Each pair is two rows. How far apart are they, by a hidden measure? 0 means very close, and 30 very far. Two or three weighted sums of its numbers give each row a place; it is the straight-line distance between the places.
{ 0.74,  0.23,  0.88,  0.49, -1.76, -0.74, -0.32,  0.42, -0.51,  1.19}
{-0.28, -0.69, -1.08, -0.10, -0.97,  0.41,  1.75,  0.10,  0.51,  1.73} -> 14
{ 0.23, -1.02,  0.46,  0.31,  1.54,  0.49, -0.69, -1.40, -0.59, -1.66}
{ 0.41, -0.48, -0.42,  1.00,  0.64,  0.56, -0.21,  0.25, -0.59,  0.00} -> 14
{-0.26, -0.90, -0.73, -0.09,  0.74,  0.35,  0.93, -1.11,  0.38,  0.39}
{-0.56,  0.61,  0.10, -0.50,  0.17, -1.33, -0.36, -0.74,  0.36, -0.51} -> 11
{ 0.00,  0.24, -0.02,  0.31, -0.13, -0.14, -1.06,  0.98, -0.38,  0.47}
{-0.31,  0.28, -0.05, -0.44,  0.71,  0.47, -0.44, -0.02,  0.01,  1.31} -> 10
{ 2.63, -2.22,  2.40,  3.18, -0.27,  1.36, -2.89, -1.49, -2.88,  0.49}
{-0.23,  2.02, -0.20, -0.86,  0.19, -0.09,  0.92,  0.07,  1.35,  1.72} -> 27
{ 0.15,  1.48,  0.43, -1.32,  0.38,  0.13,  0.98,  0.27,  0.26,  1.24}
{-0.44, -1.14, -0.92, -0.09, -0.91,  1.10,  1.13,  0.44,  0.60, -1.44} -> 11
{-0.70, -1.09,  0.12, -1.02, -0.56, -1.62,  0.31,  0.11,  0.12,  1.48}
{-0.08, -2.14, -1.58,  0.34,  0.20, -0.11,  1.30,  1.01, -0.37, -0.95} -> 7
{ 2.18,  0.02,  2.73,  1.57, -0.73,  0.20, -1.33, -1.85, -1.66, -1.19}
{ 2.46, -0.62,  1.92,  2.86, -1.37,  1.22, -2.63,  0.51, -2.96,  0.93} -> 16
{ 0.12, -0.69, -1.48,  1.13,  0.52,  1.45, -0.86,  1.08, -0.20,  0.83}
{-0.55,  1.66, -0.04, -0.66,  0.06, -0.53,  0.01,  0.58,  0.79, -0.04} -> 8
{ 1.97,  0.63,  1.50,  0.10, -0.68,  0.27,  0.58,  0.14, -1.18,  0.56}
{ 0.54,  0.15, -0.72,  0.67, -0.45,  1.21, -0.48,  1.36, -0.44, -1.60} -> 12
{-0.97, -0.54,  0.38, -1.92, -1.75, -1.49,  1.17, -1.76,  2.61,  0.55}
{-0.23, -0.53, -0.41, -0.04, -0.10,  0.64, -0.45,  0.30, -0.18,  1.24} -> 18
{-0.01, -0.69, -0.44, -0.19, -0.51,  0.57,  1.17, -0.08,  0.60, -0.93}
{ 0.05, -0.24, -0.37,  0.21,  0.86,  0.98, -0.06,  1.51, -0.55, -1.60} -> 6
{ 0.23, -1.67, -1.31,  0.97, -0.20,  1.72, -1.37,  2.95, -1.29,  1.48}
{-0.66,  1.48,  0.22, -2.52, -0.10, -0.38, -0.70,  1.88,  0.33,  0.35} -> 9
{ 0.14, -0.56, -0.46, -0.40, -0.80,  1.29,  0.61,  1.23,  0.53, -0.60}
{ 1.95, -1.10,  1.70,  1.45,  0.29,  0.80, -0.75, -1.82, -1.55,  1.02} -> 12
{-0.32,  1.30,  0.63, -0.16, -1.09, -1.13,  0.36, -1.19,  1.33, -0.73}
{ 0.47,  0.04,  0.72,  0.39, -1.13, -1.92, -0.99, -0.79, -0.25, -0.44} -> 13
{-0.31, -0.57, -0.63, -0.75, -0.70, -0.18,  0.93,  1.27,  0.34,  0.51}
{ 0.16,  0.86, -0.29, -0.18,  1.14,  0.11,  0.57, -1.10,  0.27, -0.38} -> 15
{ 0.93, -2.24, -0.02,  2.03, -0.42,  1.21, -0.58,  1.64, -1.84, -1.20}
{-1.06,  0.33, -0.22, -0.45,  0.83, -1.17, -0.18, -0.57,  0.33,  1.27} -> 7
{-0.31, -1.59, -0.18, -0.58, -0.09,  0.15,  1.30, -0.34,  0.22,  0.40}
{ 0.01, -0.07, -0.54,  0.04, -0.86,  0.74,  0.83,  0.35,  0.53,  0.51} -> 6
{-0.08,  0.58,  0.12,  0.50,  1.65,  0.17, -0.07, -0.86, -0.30,  1.15}
{ 2.69, -0.30,  2.31,  0.90, -0.69,  1.18, -0.68, -0.75, -1.42,  0.10} -> 20
{ 0.12,  0.50, -0.13, -0.67,  1.49,  0.42, -0.05, -0.73,  0.47,  1.10}
{-2.09,  0.67, -0.48, -0.24, -2.82, -3.24,  0.88, -1.71,  3.17, -1.34} -> 15
{ 1.68,  0.01,  0.98, -0.22, -0.63,  1.23,  0.04,  0.68, -0.84,  0.66}
{-0.45,  0.93, -0.15, -1.47,  0.17, -0.70,  1.15,  0.75,  0.97,  0.61} -> 8
{ 0.61,  0.99,  0.13, -0.63,  0.14,  0.52,  0.56,  0.62,  0.19, -1.58}
{ 1.13, -0.38,  1.71,  0.74, -2.28, -0.81, -0.84,  0.23, -1.31, -0.59} -> 13
{-0.20, -0.60, -0.18, -0.17,  0.94,  0.15,  0.05, -0.66,  0.05, -1.20}
{-0.16, -0.13, -1.22,  0.22, -0.52,  0.58,  1.65, -0.15,  0.61, -1.52} -> 7
{-2.22, -0.46, -0.85, -0.95, -3.10, -3.58, -0.07, -2.01,  3.17, -0.19}
{-0.26, -0.22, -0.23, -0.40,  1.19,  0.13,  0.14, -0.46,  0.29,  0.53} -> 21
{-0.73, -0.48, -0.54, -0.38,  1.35,  0.27,  0.30, -0.03,  0.16, -0.01}
{-0.34, -0.31, -0.22, -0.01,  1.44,  0.25, -0.09, -0.91,  0.07, -1.22} -> 8
{-0.37, -0.80, -0.84,  0.26, -0.60,  0.27,  0.87,  0.47,  0.52, -0.97}
{-0.28,  0.14, -0.28, -1.35,  0.03,  0.22,  0.48,  0.86,  0.70, -0.16} -> 6
{-0.18, -0.33, -0.69,  0.32,  0.57,  0.58,  0.87, -0.56,  0.33, -1.03}
{-3.52,  0.85, -0.19, -4.96, -0.49, -2.13,  3.50, -2.14,  4.87,  0.98} -> 18
{ 0.24,  1.84,  0.16, -0.39,  1.25, -0.33,  0.05, -0.15,  0.03,  1.49}
{-0.27,  0.74, -0.21, -0.74,  0.84,  0.06,  0.60,  0.47,  0.20,  1.67} -> 5
{-0.01, -0.02,  0.36, -1.14,  1.21,  0.02,  0.35, -0.50, -0.10,  0.82}
{-1.93, -2.01,  0.03,  1.60, -3.32, -3.73, -2.54, -2.16,  1.15,  1.58} -> 28
{ 0.11, -0.43, -1.22,  0.25, -0.02,  0.61,  0.89,  0.22,  0.20, -0.79}
{ 1.52,  0.84,  1.33,  0.08, -0.98,  0.26, -0.32,  0.22, -0.69,  0.23} -> 8
{-0.95, -1.10, -1.16,  0.04,  0.87,  0.13,  0.35,  0.24,  0.22, -1.29}
{ 0.30,  0.55, -1.51,  0.78,  0.58, -0.02,  1.83, -0.42, -0.09,  0.46} -> 9
{-0.24,  1.52, -0.05, -1.45,  0.96, -0.52,  0.36,  0.58,  0.49, -0.81}
{ 1.30, -0.12,  1.12, -0.30, -0.84, -0.11,  0.30, -0.66, -0.46, -0.77} -> 8
{-0.79,  0.19, -1.58,  1.17,  2.13,  1.07, -1.06,  0.69, -0.35,  0.41}
{ 0.14,  0.11, -0.19, -0.35,  1.04,  1.04,  0.46,  0.26,  0.19,  1.11} -> 14
{ 1.86,  1.89,  1.56,  0.82, -0.59,  0.08, -0.22, -0.68, -0.68, -0.80}
{-0.34,  1.13, -0.76,  0.86,  0.87,  0.78, -0.55,  1.03, -0.19, -1.21} -> 16
{ 0.00,  0.73, -0.29,  0.41,  0.12,  0.41, -0.68,  0.50, -0.28, -0.09}
{-0.30, -0.22,  0.08,  0.03,  1.22,  0.30, -1.03, -0.93, -0.34,  1.11} -> 8
{ 0.08, -0.03, -0.66, -0.03,  0.36,  0.53,  0.47, -0.65,  0.45, -0.25}
{-0.02,  1.61,  0.19, -1.23,  1.51,  0.40, -1.31, -1.55,  0.37, -0.92} -> 10
{-0.40, -0.90, -0.79, -0.24, -1.91,  0.17,  1.04,  1.11,  0.03,  0.51}
{ 0.72, -0.04,  0.46,  0.18,  0.09, -0.01,  0.08,  0.13, -0.71, -1.45} -> 16
{-0.69,  1.68, -0.02,  0.04, -0.90, -1.86, -0.55,  0.76,  0.45,  0.21}
{-0.58,  0.98,  0.21,  0.20,  0.03, -1.25, -0.88, -1.22,  0.44,  0.00} -> 14
{-0.01, -0.29, -0.77,  0.21,  0.08,  0.91,  0.51,  1.46,  0.17, -1.50}
{-0.16,  0.28, -0.70,  0.12,  1.72,  1.07, -0.71,  1.38, -0.01, -1.07} -> 4
{ 0.12,  2.42,  0.86,  1.86,  0.00, -1.56, -2.24, -0.88, -0.85,  0.78}
{ 0.25, -0.48,  1.49,  1.21, -1.21, -2.09, -2.67, -0.61, -1.24, -0.49} -> 13
{ 0.47,  0.66,  0.42, -0.90, -0.42,  0.18,  0.78,  1.49,  0.05, -0.62}
{-0.55, -0.72, -0.88,  0.58,  0.67,  0.40,  0.11, -0.08,  0.06, -0.81} -> 15
{ 1.88, -0.06,  2.17,  0.43, -1.46, -0.28, -1.10, -0.99, -1.32, -0.29}
{ 0.34,  0.39, -0.53,  0.82, -0.33,  0.32,  0.08,  0.95, -0.22,  1.44} -> 18
{ 1.30, -0.33,  1.19,  0.52, -0.40,  0.68, -0.22,  0.77, -1.41,  0.95}
{-2.49, -0.71, -0.94,  1.80, -1.70, -3.38, -2.44, -0.80,  1.27, -0.45} -> 22
{ 0.33,  1.40,  0.01, -0.39,  0.56, -0.43,  0.50,  0.85,  0.17,  0.07}
{-2.53, -0.98,  0.27, -1.05, -2.91, -3.03,  1.28, -1.61,  2.80, -0.98} -> 7
{-0.31,  0.76,  1.09,  2.08, -2.63, -1.78, -0.75, -1.68,  0.28, -0.54}
{-0.93, -1.87, -1.97, -0.22, -1.24,  0.39,  1.93,  1.33,  0.58,  0.52} -> 10
{ 2.02, -1.18,  1.73,  0.80, -0.61,  1.04, -0.17, -0.57, -1.36, -0.40}
{ 0.06, -0.93, -0.11, -0.19,  0.05,  0.42,  0.90, -0.05, -0.14,  1.12} -> 13
{-0.10,  0.81,  0.21,  0.89, -0.38, -1.42, -0.21, -0.64,  0.14, -0.89}
{ 0.20,  0.29,  0.18, -1.28, -0.56,  0.01,  0.99,  1.07,  0.15,  0.51} -> 9
{ 0.20,  1.09, -0.37,  0.05,  1.58,  0.57,  0.36,  0.20,  0.13, -1.39}
{ 0.05, -0.61,  0.00, -0.02,  0.46,  0.23,  0.32, -0.63,  0.03, -1.44} -> 4
{-0.19,  0.12, -0.64,  0.64,  0.30,  0.72,  0.50,  0.62,  0.02,  0.30}
{-0.92, -1.00, -1.48, -0.19, -0.20,  0.38,  0.39,  0.30,  0.47, -0.90} -> 9
{ 0.64, -0.49,  0.51, -0.65,  0.47,  1.35, -0.78, -1.68,  0.61,  1.09}
{-0.22, -1.80, -0.49, -0.77, -1.63,  0.48,  1.15,  0.73,  0.44,  1.39} -> 21
{-0.35,  1.35, -0.01, -0.64, -0.16,  0.12, -1.20,  1.33, -0.08,  0.11}
{ 0.06,  0.64, -0.38,  0.74,  1.56,  0.54, -0.70,  0.42, -0.54,  0.93} -> 10
{-0.09,  0.86, -1.24,  0.33,  0.50,  0.66,  0.39,  0.31,  0.07, -1.40}
{ 0.04,  0.98, -1.29,  0.73,  0.96,  0.55,  0.60, -0.13,  0.04, -0.76} -> 3
{ 0.73,  0.67,  0.77,  1.04, -0.82, -1.00,  0.15,  0.20, -0.48, -0.80}
{ 0.80,  0.95,  1.93,  1.61, -1.76, -1.24, -0.91,  0.12, -0.84,  0.61} -> 7
{ 1.24, -1.08,  0.79,  0.33, -0.38,  0.94,  0.02,  0.54, -1.04,  0.26}
{-0.20, -1.51, -0.18, -0.25,  0.45,  0.11,  0.34, -1.10, -0.15, -0.19} -> 9
{ 1.69,  0.76,  0.90,  0.75,  0.87,  0.61,  0.46, -0.67, -0.71,  0.42}
{-0.35, -0.70,  0.21, -0.35,  0.77, -0.20,  0.11, -0.08, -0.42, -0.74} -> 12
{-0.05, -0.75,  0.74,  0.74, -1.82, -1.20, -0.65,  0.35, -0.51,  0.21}
{-0.35, -0.79, -0.06, -0.50,  0.18,  0.59, -0.06, -0.09,  0.05,  1.18} -> 13
{-1.73, -0.16,  0.67,  0.17, -2.95, -2.55, -0.71, -3.12,  2.14, -1.23}
{ 0.40,  0.39, -0.04,  0.94,  1.46,  1.17, -0.83, -0.12, -0.39, -1.25} -> 11
{ 1.25,  0.03,  0.61,  0.35,  0.66,  0.29, -0.02,  0.36, -1.21,  1.78}
{-0.20, -0.93,  0.19, -0.71,  0.09,  0.62, -0.05, -1.10,  0.06,  0.55} -> 11
{ 0.43, -1.52, -0.67,  0.60,  0.85,  2.00, -0.98,  0.07, -0.31,  1.38}
{-0.58,  0.76, -0.18,  1.44, -0.03, -1.82, -0.64, -1.63, -0.06, -1.21} -> 9
{ 0.10,  0.28, -0.09, -0.38,  1.33,  0.68,  0.07,  0.65, -0.13,  0.74}
{ 4.21, -0.09,  4.24,  3.33,  0.00,  1.30, -2.46, -1.67, -3.73, -0.35} -> 17
{ 0.36,  0.96,  0.63, -0.71,  0.17, -0.77, -0.23, -1.19, -0.17, -1.36}
{-0.30, -0.15, -0.34, -0.58,  1.40,  0.26, -0.08, -1.33,  0.45, -0.59} -> 7
{ 0.39, -0.21,  0.36, -0.34,  0.23,  0.29,  0.32, -0.52,  0.20, -0.70}
{ 1.22, -0.93,  1.20,  1.33,  0.53,  0.98, -1.57, -0.31, -1.96,  0.07} -> 11
{ 0.13,  0.21, -0.35,  0.06,  0.15,  0.22,  0.38,  0.12, -0.23, -1.32}
{-0.07,  1.37,  0.50, -1.25,  0.13, -0.20, -0.53,  0.15,  0.14,  0.27} -> 6
{-2.71, -0.04,  0.29, -1.59,  1.02, -0.32, -0.52, -0.18,  1.81,  1.52}
{-0.06, -0.18,  0.38, -0.68, -0.96, -0.54, -0.47, -0.33,  0.22,  1.08} -> 19
{-2.44,  1.75, -0.20, -1.63, -1.49, -3.13,  1.97, -4.59,  4.85, -0.99}
{-1.13, -0.23,  0.47, -1.16, -1.47, -2.49,  0.97, -1.74,  1.84, -0.56} -> 10
{ 0.04,  0.20,  0.12,  0.17,  0.89,  0.68, -0.91, -0.26, -0.47, -0.29}
{ 0.40, -0.23, -0.63,  0.22, -0.68,  0.53,  0.83,  0.99,  0.02, -0.97} -> 10
{ 1.26, -0.57,  1.27,  1.27, -1.84, -1.63, -0.95,  0.91, -1.39, -0.47}
{-0.19, -1.11, -1.09, -0.04, -0.57,  0.37,  0.81,  1.44, -0.51,  1.41} -> 19
{-0.44,  2.23, -0.20, -0.78,  1.49, -0.89,  0.66, -0.46,  0.28,  0.52}
{-0.41,  2.71,  0.01, -1.40,  0.57, -0.25, -0.48,  1.27,  0.60,  1.65} -> 11
{ 0.81, -0.96,  0.31, -0.04,  0.87,  0.55,  0.80, -0.38, -0.33,  0.13}
{ 0.11, -0.96, -1.50, -0.38, -1.44,  1.30,  2.21,  0.28,  0.85,  0.81} -> 10
{ 0.09, -0.27, -1.68,  0.59, -0.85,  0.85,  1.67,  0.48,  1.51,  0.46}
{ 1.14,  0.10,  0.66,  0.67,  0.38,  0.55, -0.16,  0.82, -1.07, -0.29} -> 7
{-0.28, -1.09, -0.89,  0.13, -0.27,  0.28,  1.15,  0.98,  0.02,  0.94}
{-0.01, -1.08, -1.09,  0.03, -0.74,  0.45,  1.90,  1.18, -0.06,  0.14} -> 1
{-0.02, -0.37, -0.12, -0.33, -0.09,  0.53,  0.14,  0.01,  0.11,  0.86}
{ 0.33,  1.71,  0.91,  0.24,  0.03, -0.65, -0.86,  0.04, -0.51,  0.45} -> 6
{-1.91, -0.11,  1.41, -1.23, -2.28, -2.41,  0.49, -3.02,  2.69, -1.06}
{-0.57, -1.15, -0.70, -0.05,  0.12,  0.13,  0.48, -0.22, -0.11, -1.24} -> 8
{-0.65, -0.56, -1.00,  0.50,  0.25, -0.05,  0.66,  0.58,  0.05,  1.29}
{-0.55, -0.42, -0.81,  0.27,  1.23,  0.43,  0.33,  0.13, -0.05, -0.04} -> 8
{ 0.64, -0.23,  0.68, -1.33, -0.14,  1.20,  0.25,  0.19,  0.00,  0.57}
{ 1.02, -0.03,  1.01, -0.73, -1.37, -0.32,  0.60,  0.29, -0.25,  0.11} -> 8
{-3.72,  1.03, -0.13, -5.43, -0.86, -1.47,  3.95, -0.23,  4.84, -0.95}
{-0.62, -3.10, -0.92, -0.85, -0.64,  0.06,  1.81, -0.35,  0.50,  0.82} -> 17
{ 0.89, -0.98,  0.29, -0.19,  0.21,  0.44,  0.99, -0.10, -0.40,  0.40}
{-1.11, -2.23, -0.48, -0.41, -0.29, -0.41, -0.54,  0.06, -0.47, -0.95} -> 18
{ 0.30,  0.56,  0.12,  0.75,  0.95,  0.62, -0.89,  0.81, -0.84, -0.56}
{ 0.00,  0.28, -0.91,  0.63,  0.61,  1.31, -0.34,  0.31,  0.35, -0.88} -> 6
{-0.83,  0.45,  0.27, -0.27, -0.73, -2.14,  0.33, -0.64,  0.83,  0.68}
{-0.59, -1.29, -1.23, -0.34, -0.05,  0.26,  0.00,  0.45, -0.06, -0.76} -> 11
{-0.49, -0.46, -0.71, -0.15,  0.99,  0.65, -0.12, -0.05,  0.14,  1.84}
{ 0.35, -0.38,  0.00, -0.19,  0.98,  1.04, -0.29, -0.62, -0.09, -0.97} -> 13
{-1.26,  0.57,  0.06,  1.40, -1.21, -2.54, -1.59, -1.58,  0.80,  1.83}
{-0.55,  1.25,  0.45,  0.15, -0.70, -1.51, -0.81, -0.32,  0.17, -0.14} -> 4
{ 1.55,  0.38,  1.22,  1.10,  0.31,  1.17, -0.82,  0.04, -1.59,  0.20}
{-0.36,  0.55, -0.55,  0.36,  1.82,  0.12,  0.12, -0.60,  0.15,  0.47} -> 5
{ 0.09, -0.93, -0.09, -0.28,  0.73,  0.40,  0.43, -0.49,  0.20, -1.51}
{ 0.31,  1.94,  0.74, -0.30, -0.20, -0.37, -0.46,  1.39, -0.62, -1.50} -> 17
{-0.52, -0.36, -1.10,  0.19, -0.13,  0.21,  1.45,  0.38,  0.24, -1.24}
{ 0.07,  1.08,  0.19, -0.11, -0.12, -0.80,  0.65,  1.60, -0.40,  0.81} -> 13
{ 0.14,  0.02, -1.09,  0.16, -0.70,  1.01,  1.29,  0.48,  0.34,  1.41}
{ 0.56,  0.94,  0.58, -0.60, -0.37,  0.11,  0.29, -0.54,  0.59,  1.42} -> 11
{-0.76, -0.45, -1.40,  0.40,  0.60,  0.41,  0.48,  0.40,  0.29,  1.82}
{ 0.49, -0.29,  0.53, -0.84, -0.15, -0.57,  0.70, -0.56,  0.04, -1.22} -> 19
{-0.77,  0.20, -1.40,  0.53,  0.28,  0.38,  0.47,  0.06,  0.14,  0.58}
{ 1.38, -0.59,  0.88,  1.42,  0.36,  0.84, -0.54, -0.03, -1.21, -0.60} -> 16
{ 0.10,  1.43,  0.02, -0.12,  0.18, -0.33,  0.40,  0.69, -0.19,  1.50}
{-0.51, -0.10, -1.15, -0.45, -1.06,  0.03,  1.63,  0.74, -0.16, -1.50} -> 9
{ 0.08, -0.52,  0.00, -0.57,  0.89,  0.95,  0.04,  1.23, -0.81, -0.59}
{-0.38,  1.47,  0.25, -0.14,  0.29, -1.16, -0.60, -1.63,  0.40,  0.14} -> 6
{ 0.13, -0.51,  1.73,  0.45, -1.31, -0.27, -0.51, -0.58,  0.19,  1.02}
{-0.24,  0.71,  0.46,  0.73, -1.26, -1.84,  0.21, -1.06,  0.55, -1.62} -> 7
{-1.96,  0.04,  0.55, -1.40, -0.42, -2.01, -0.82, -2.05,  1.47, -1.57}
{-0.29, -0.92, -0.25, -0.35,  0.03,  0.61,  0.19,  1.65, -0.29, -1.34} -> 10
{ 1.25, -0.43,  1.15,  2.89, -0.96, -0.93, -0.74, -1.26, -1.56, -0.92}
{ 0.77, -0.17, -0.23,  0.70, -0.80,  0.90, -0.44,  0.81, -0.72,  1.47} -> 9
{-0.52, -0.95, -0.38, -0.15,  0.95, -0.04, -0.63, -1.63, -0.37, -1.62}
{ 0.40,  0.24,  0.18,  0.11, -0.57,  0.76,  0.47,  1.43, -0.14,  1.61} -> 26
{ 0.44,  0.63, -0.30,  0.25, -0.60,  0.37,  0.11,  0.99, -0.11,  0.46}
{-0.16,  0.44, -0.60,  0.66,  1.87,  1.12, -2.21,  0.49, -1.16, -1.49} -> 19
{ 0.05,  0.13, -0.20,  0.13,  1.44,  0.10,  0.63, -0.36,  0.13,  0.50}
{-0.78, -1.22, -1.37, -0.03, -0.25,  0.53,  1.02,  0.07,  0.82, -1.19} -> 7
{-0.23, -0.44, -0.50, -0.18, -0.53,  0.82,  0.84,  0.28,  0.20,  1.41}
{-0.81,  0.37, -0.32,  0.08,  0.70, -1.22, -0.26, -0.92,  0.45, -0.49} -> 11
{ 0.12,  0.75, -0.71,  0.63,  0.41,  1.05, -0.73,  0.93,  0.25, -0.42}
{ 0.44, -0.37, -0.08, -0.97,  0.96,  0.24,  1.43, -0.49,  0.29, -1.55} -> 13
{-0.30, -1.19, -0.87, -0.62, -0.74,  0.55,  1.29,  0.83,  0.50, -0.68}
{-0.75, -0.28, -0.54,  0.14,  0.70,  0.39, -0.23,  0.09, -0.13, -1.04} -> 11
{-0.21,  1.55, -0.04, -0.39,  0.75, -0.01, -1.07,  0.69, -0.07, -0.54}
{-0.21, -1.49,  1.23, -0.03, -1.62, -1.67, -0.07, -0.22, -0.63, -0.05} -> 4
{-0.43,  0.36, -1.94,  0.49, -0.41,  0.12,  1.15,  2.19, -0.16, -1.03}
{ 1.57,  1.41,  1.01,  0.68,  1.11,  1.46, -1.16, -1.40, -0.93, -0.75} -> 25
{-0.38, -0.47, -0.08,  0.13,  0.72,  0.50, -1.11, -0.10, -0.29, -0.39}
{-0.25,  0.62,  0.63, -0.88, -1.42, -0.98,  0.70,  1.33,  0.24,  0.38} -> 20
{-0.08,  0.97,  0.12, -1.26,  0.42, -0.63,  0.45,  0.11,  0.70, -1.49}
{-0.02,  0.56,  0.09,  0.36,  0.40, -0.15, -0.85, -0.22, -0.41,  0.16} -> 12
{-0.96,  0.27,  0.38, -0.79, -1.18, -1.35,  0.03, -1.06,  0.89,  1.13}
{ 0.04, -1.54, -1.35,  0.72, -0.42,  1.70, -1.20,  3.12, -1.01, -0.19} -> 9
{ 0.28,  2.76,  0.49, -0.71,  0.07, -0.27,  0.32,  1.61, -0.08, -1.12}
{-0.27,  0.07, -0.37, -1.11,  0.79,  0.97,  0.38, -0.29,  0.67,  0.42} -> 14
{ 0.39, -0.04, -0.38,  0.24, -0.16,  0.50,  1.00,  1.14,  0.02, -1.65}
{-0.54,  1.59,  0.04,  0.32,  0.16, -1.13, -1.23, -0.82,  0.63, -0.58} -> 8
{-0.30,  0.21, -0.89,  0.44,  0.56, -0.03,  0.17,  0.14, -0.42,  1.06}
{-0.26,  0.04, -0.04,  0.50,  0.23,  0.16, -0.60,  1.34, -0.67, -0.11} -> 4
{-0.74, -1.19, -0.89, -0.06, -0.12,  0.09,  0.51,  0.28, -0.17,  0.80}
{ 0.04,  0.51, -0.40, -0.41,  0.65,  0.20,  1.40,  0.27,  0.41,  1.52} -> 13
{ 3.06, -2.34,  3.72,  1.95, -0.35,  1.67, -3.19, -2.55, -2.74,  0.30}
{-0.51, -0.71, -0.76, -0.18,  0.07,  0.39, -0.15, -0.27,  0.21, -1.63} -> 17
{-0.58, -0.51, -1.08, -0.03,  0.30,  0.37,  0.70, -0.49,  0.65, -1.39}
{-0.65, -2.18, -0.19, -0.47,  0.42, -0.42, -0.02, -1.28, -0.66,  1.26} -> 6
{ 0.72, -1.03,  2.13,  1.37, -1.77, -0.89, -0.75, -1.24, -1.10, -1.28}
{ 0.10,  0.41,  0.29, -0.78,  0.59,  0.55,  0.11,  0.72, -0.08,  1.78} -> 13
{ 0.21, -1.05, -1.05,  0.88, -0.48,  0.55,  0.96,  1.08, -0.21,  0.23}
{-0.39,  0.72, -0.29, -0.58,  1.43,  0.20,  0.24,  0.20,  0.43, -0.62} -> 8
{-0.13,  0.16, -0.61,  1.05,  0.56, -0.47, -0.68,  1.04, -0.95, -0.96}
{ 1.27, -0.54,  1.26,  1.47, -0.57,  0.73, -1.24,  0.55, -1.84, -0.27} -> 4
{-0.07,  1.98, -0.22, -0.73,  0.61, -0.79,  0.63, -0.18,  0.92,  0.70}
{-0.19, -0.74,  0.05, -0.31,  0.03, -0.01,  0.47,  0.43, -0.09,  1.29} -> 9
{-0.42,  0.07,  0.29,  0.03, -0.53, -1.29, -0.27, -0.22,  0.32,  0.49}
{-0.06, -0.97, -0.39,  0.09,  0.41, -0.14,  0.53, -0.63, -0.07, -1.15} -> 11
{ 0.13,  1.87, -0.64,  0.34,  1.45,  1.11, -0.99,  0.08,  0.53,  0.05}
{-0.05,  1.76,  0.50, -2.19,  0.12, -0.04, -0.08,  0.00,  0.53, -1.13} -> 4
{ 0.07, -1.24, -1.32,  0.48, -0.32,  1.60,  0.02,  0.93,  0.11,  1.04}
{-0.20, -0.42, -0.52, -0.13, -0.80,  0.33, -0.69,  0.20,  0.07, -0.84} -> 8
{-0.51,  0.22,  0.13,  0.65, -2.15, -2.57, -0.39, -0.12,  0.12, -0.05}
{-0.29, -1.80, -0.88, -0.13, -0.35,  0.43,  0.89,  0.86,  0.06,  0.80} -> 14
{-0.54, -0.50,  0.21, -0.87,  0.09, -0.63,  0.85,  1.08, -0.22,  1.52}
{-0.11, -0.61, -2.01,  0.99, -2.00,  0.22,  0.73,  1.39,  0.67, -0.70} -> 15
{ 0.31,  0.92, -0.30,  0.61,  1.44,  0.70, -1.49, -1.07, -0.27, -0.51}
{ 0.43,  0.20,  0.49, -0.64, -0.51, -0.13, -0.02,  0.25, -0.10,  1.43} -> 16
{-0.09,  1.05,  0.18, -0.28,  0.93,  0.40, -0.31,  0.27, -0.25,  0.85}
{-0.83, -1.46, -2.16,  1.02, -0.91,  0.72, -0.61,  1.88, -0.41,  1.11} -> 15
